Rows are one point carried round by a steady rotation, each followed by how many steps it has turned.
The counts run from 0 to 266.
[149 127 101 108 159 104 144 135 132  70  92  72 114 131 110 128 120 107
 113 156 103 131 158 151 129 155 130 135 146 154 165  93 158 184 137 110
 149 103  76 133 144  71 107 152] -> 241
[108 129  52 169 110 124 169 106 173 121 161 114 128 154  91 143 114 114
 146 137 149  95 151  99 117 147 136 101 142 118 126 182 170 100 130 146
 138 110 149 131 131 123 127  83] -> 200
[130  99 114 153 125 138 116 144 136 193 106 137 141 133 150 116 146 124
 113 124 160  97 123 173  72 112 106 161 120  91 154 127 135 109 147 118
 118  87 119 132 118 111 206 145] -> 167
[ 81 139 184 136  80 108 113  91  80 141 135 158 128  92 138 108 161 133
 113 110 119 102 112 122 133 146 157 102 101  93 113 168 125 109 128 160
 124 142 136  84 101 174 124 149] -> 184
[124 104 175  96 173 135 117 152 128 120  95 127 138  64 126 119 150 110
 140 145 119 119  86 144 148 105 104 176 134 136 137  92 156 153 137  75
 137 120 104  74 100 126 151 145] -> 145
[153 123 135 118 149 173 137 180 156 107 148  87 132 191 135 180  93 110
  99 126 133 148  95 114  97 146 121 155 113 134 113  96 119 116 158  99
 118 144 132 165 168 106 108 133] -> 128
[182 150 177 114 101 142  79 132 155 115 140 107 160 123 161 160 141 115
 113 136 146 155 109 118 122 136 132 143 102 137  82  78 141 142 121 131
  99 133 123 155 129 131 128 207] -> 253
[ 97 121 168 115 141 153 136  99  85 103 130 112 168 152  99 133 150 108
 149  99  95 147 128 145 166 177 134  93 106 121 130 176 107 152 120 143
 122  93  92 153 126  86 122 142] -> 213
[174 122 135  90 101 166 100 130 158 108 105  78 146 125 160 157 104 108
  94 145 133 166 130 100  89 138 133 109 128 144 130  85 169 151 112 109
 112 131 119 146 148 144  99 190] -> 249
[176 144 199 127 100 147  93 163 162 156 145 125 154 152 168 148 148 142
 113 136 112 154 109 124 110 122 111 179 118 121  94  83 106 126 145 111
 104 123 116 143 127 136 140 188] -> 256
[115  98  94 134 102 168 142 152 129 143 147 115 163  88 144  98 154 114
 159 131 181  82 126 140 105 129 145 153 108 111 155 106 163 126 147 163
 127  86 106 117 102 104 188 115] -> 172
[112 132 101 104 142 162  93 114 108 138 133 109 160 100 137 122 110 105
 138 101 174  67 131 138 102  99 165 151  86 124 148 141 185 108 110 103
 115  93 111  74 109 147 111 134] -> 51
[146 130 119 156 125  95  95 117 133 168 113 156 122 142 152 122 159 114
  99 125 173  97 114 191  82 122 116 146 103 110 120 126 140 116 141 132
 113 110 131 132 127 107 202 181] -> 164
[104 131 148 146 164  87 145 161 110  65 176 113 115 129 110 145 141 127
 146 169 108 136 106 175 114 121 111 175  97 120 164 117 115 156 171 111
 122 128 108 125 119  94 166 123] -> 14
[105 132 135 108 118 131  75 181 142 126 125 114 151 128 155 170  94 100
  93 126 111 151 100 106 114 110 161 112 136 143  63 131 163 114 121 102
 102 140 153  98 113 126 153 186] -> 30
[171 146 127 126 118 133 119 165 142  73 175 119 139 187 148 169  94 110
 116 142 145 151  90 133  99 146 142 156  98 168 118  86 131 122 156 116
 113 131 125 155 146  99 116 114] -> 131
[119 113 166 127 185 114 151  76 140  86 112 109 115 162  91 135 131 109
 115 157  68 157 114 136 135 127  98 102 154 114 136 144 134 162 108 102
 154 131 121 110 164 162 127 178] -> 116
[154 140 116 134  96  85 105 146 133 162 101 151 108 163 170 133 107 126
  57 140 158  93 116 150  69 121 158 114 123 133 102 120 142 103 141 121
 123 136 149  91 145 130 138 180] -> 159
[144 151 161 133 134 118 131  89 173 126 151 134 129 141 130 164 128 117
 145 156 121 139 124  75 134 171  84 141 120 159 103 145 128  98 128  64
 138 163 139 148 130 151  61 101] -> 226
[100 113  58 184 119 135 173 126 176 151 133 115 116 152 106 142 122 124
 133 127 132  98 139  91 112 157 111 114 154 104 125 181 151  86 140 131
 150 121 157 136 131 129 130  77] -> 198
[141 138 130  92 122 104 130 175 136 110  99 123  99  96 149 127 139 106
  92 138 155  76 108 108 134 141 172 130 119 149  76  76 163 127 152 136
 147 163 135  68 136 117 116 165] -> 153
[159 147 113 155 114  83  82 116 120 152 115 157 123 143 160 132 134 118
  82 139 180  99 120 182  78 130 145 125 109 125 111 121 144 107 136 136
 114 117 135 113 130 111 178 180] -> 162
[136 149 157 131 166  84 151 137 156 121 111  99 110 164  87 143 148 136
 130 153  79 128 154 162 143 115  99 175 137 133 144 136 125 158 151  62
 134 108  91 136 134  97 104 144] -> 236
[140 140 158 135 136 132 126  82 161 102 153 133 128 124 140 157 138  94
 150 143 126 138 112  72 146 197  89 132 107 161 100 132 124 104 125  92
 139 164 131 154 127 133  73  99] -> 224
[143 133 160 162 151 102 117 165 142 119 205 105 140 155 129 176 114 147
 133 183 119 153 122 151  76  86 110 152 109 109 128 144  98 104 157  96
 107 138 120 124 152 124 134 133] -> 9
[135 113 128  93 146 140 122 202 130 121  96  98 129  78 146 128 117 112
  98 150 126  99 110 107 132 116 169 136 148 145 102  82 164 126 146 106
 149 135 114  49 131 109 109 141] -> 150
[118 144 129 133  56 122 106 157  91 143  88 143 122 116 146 117 115 123
  90  81 132  94 116 133 139 178 182 129 115 129 130 133 131 109 161 146
 118  98 116 107  87  86  91 116] -> 61
[140 122 152 114 178 178 135 164 157 102 130  74 126 171 119 179 127 102
 105 118 129 140  95 114 119 142 100 155 114 123  97  95 122 123 150 107
 126 153 138 170 177 105 119 150] -> 126
[151 129 167 115 125 113 107 131 134 111 144 163 149 156 145 143  95 128
 121 165 117 169  82 169  91 110 102 161 118 157 177 103 140 144 139  56
 111 100 109 101 114 146 141 117] -> 138
[ 88 106 110 104 138 118 125 140 114  46 121 103 114  83 130 142  99  85
 116 157 118 147  98 115 106 135 138 111 116 143 161  97 186 173 127 110
 131 141 130  97 110 128 151 145] -> 22
[147 132 149 131 135 138 125  86 149  88 148 129 133 118 144 153 136  86
 157 138 129 144 113  70 149 215 103 121 114 160  99 133 121 107 122 107
 141 159 127 151 128 123  74  97] -> 223
[111 143  59 162 108 122 168 101 168 113 169 116 139 157  87 144 122 114
 153 137 154  96 149 105 122 143 139  98 127 122 124 188 181 109 127 150
 134 109 145 137 132 126 132  92] -> 201
[ 94 121  95 212 142 107 129 109 121 138 120 127 102 100 121 128 158 115
 128 114 123  95 125 118 151 189 112 128 145  92  98 175 114  79 153 160
 143 134 150 122 109  99 158 105] -> 193
[122 143 136 148  53 102 119 115 112 149  71 181 105 118 145 107 151 116
 100  89 134  95 112 128 150 210 140 128 120 133 126 128 137 116 153 148
 130 117 130 123  80 103 124 113] -> 64
[143 138 148 163 150  93 116 170 129 106 206 102 143 145 126 171 109 144
 139 188 116 152 123 161  85  91 120 154 107 114 137 142 100 111 156  97
 108 130 115 120 142 109 137 131] -> 10
[137 115 135 141 134 157 123 102 128  89 144 112 142 117 152 152 114  88
 147 133 114 156 121  77 149 222 117 105 132 160 122 133 120 101 125 118
 145 143 115 146 129  99  73  86] -> 221
[177 105 134 136 140 137 127 119 151  95 168 100 144 116 160 164 113 111
 130 183 146 157 113  89  92 159 120  70 131 134 106 113 120  92 122 136
 142 175 126 126 175 129 122 146] -> 1
[ 88 111 179 114 148 160 143 102  94 110 121 108 157 152 101 125 156 101
 149  90  87 150 122 137 164 189 123 104 104 121 136 172 107 151 125 138
 130 103  98 160 124  89 117 138] -> 214
[141 115 130 164 101 133 121  56  85 100 133 101 127 129 128 129 117 119
 110 123 123 139 150 130 104 186 134  77 104  97 178 154 105 125 117 166
 133 115 108 156 149 132  84 134] -> 91
[122 136 156 131 165  81 161  74 139  60 139 129 114 160  87 128 141 118
 132 166  76 153 125 139 155 138 114 103 149 131 130 137 146 169 116 125
 156 133 115 106 151 152 135 160] -> 114
[117 140 161 158  91 109 176 150 181 101 168 122 126 145  78 151 144 143
 159 166  80 159 124  89 163 139 100 151 155 124 120 134 129 137 165 120
 136 122 138 146 119 133 112  93] -> 106
[ 93 142 144  92 127 157 109 135  99 141 121 120 144  95 114 127 145 114
 129  75 169  61 119 136 133 111 163 168  61 113 124 138 159 125 134 119
 107 111 121 101  99 133 104 148] -> 54
[120 139 166 163  94 108 167 143 177  98 169 116 130 132  79 157 155 141
 164 159  90 157 123  90 169 142 101 157 142 122 109 134 127 138 162 129
 132 130 140 158 115 125 114  90] -> 105
[140 117 163 105 164 115  96 132 116  97 115 135 147  69 126 127 139 110
 146 155 123 136  86 164 140 110 115 165 129 154 146  88 162 149 127  79
 127 101  97  72  98 120 159 143] -> 143
[143 134 174 150 145 107 117 159 148 127 201 105 137 157 137 181 126 142
 136 182 123 150 119 139  77  87 100 147  99 111 124 144  94 103 156  93
 110 150 125 131 158 137 129 140] -> 8
[147 122 130 131 215 157 106 120 131  72 122  61 140 132 110 174 121  87
 114 128 119 146 115 132 138 138 129 116 127 124  98 125 135 130 115 121
 129 140 121 143 171  99 129 178] -> 122
[180 132 141  99 104 157  85 130 160 107 115  84 155 121 167 162 109 104
  99 144 135 165 129 100 101 137 143 111 119 144 116  90 165 145 110 119
 108 130 117 145 145 132 109 196] -> 250
[137 113 146 191 107 158  98 116 148 129 148  81 152  92 111 176 116 139
 139 138 114 175 133  92 132 151  96 128 138  90 138 159 115  96 141 122
 107 109 134 180 120 129 106 101] -> 99
[ 82 148 131 118 109 124 178  83 164 131 162 136 145 181  66 142 146 125
 154 124 142 105 143 127 127 124 121 100 100 117 134 203 164 145 119 130
 123 109 141 152 128 153 121 132] -> 205
[123 112 166 179 112 159 103  68 128 130 126  97 130  98 117 158 142 125
 128 116 126 162 124 107 121 173  79 120 110  84 154 159 108 109 129 125
 123 129 144 190 126 152 103 126] -> 96
[117 123  90 119 162 125 140  97 139 120 140 173 118 160 165  90 142  85
 145 123 154  69 117 154  89 148 117 172 112 149 141 105 163 121 122 111
 149 114 114  84 116 132 179 126] -> 44
[136 143 141  93 109  97 142 162 148 139  92 143  90 130 154 127 141 110
  74 134 155  79 101 117 109 134 148 129 110 138  82  85 152 123 156 126
 144 169 149  87 142 136 123 176] -> 155
[165 119 133  84 110 166 117 124 164 114  88  80 137 128 156 152 106 106
  89 144 125 157 135  99  91 141 126 111 126 140 141  84 170 160 113 102
 123 133 119 150 152 149 100 186] -> 248
[112 151 144 120 124 105  86 182 144 121 136 144 143 149 157 154 135  95
 104 115 112 133  97 128 138 135 153 140 126 147  38 120 143 110 139 126
 105 137 145 105 106  98 180 186] -> 33
[141 137 177 153 147 108 119 148 155 132 198 115 134 149 135 178 133 144
 133 180 130 146 113 134  78  92  92 145  98 110 115 139  98 102 150  94
 114 161 138 143 153 151 132 148] -> 7
[ 93 121 154 137 159  87 156 163 113  70 161 109 109 132 111 134 140 124
 139 167 102 136 103 172 107 114 104 177 101 117 172 112 118 164 175 107
 135 134 109 120 117 101 166 123] -> 15
[127 119 144 144  92 141 171  88  96 129 125 105 120 172 121 109 130 129
 103 117 112 117 164 125 100 168 135  88 111  88 178 156  97 130 135 161
 149 110  99 144 167 146  71 129] -> 88
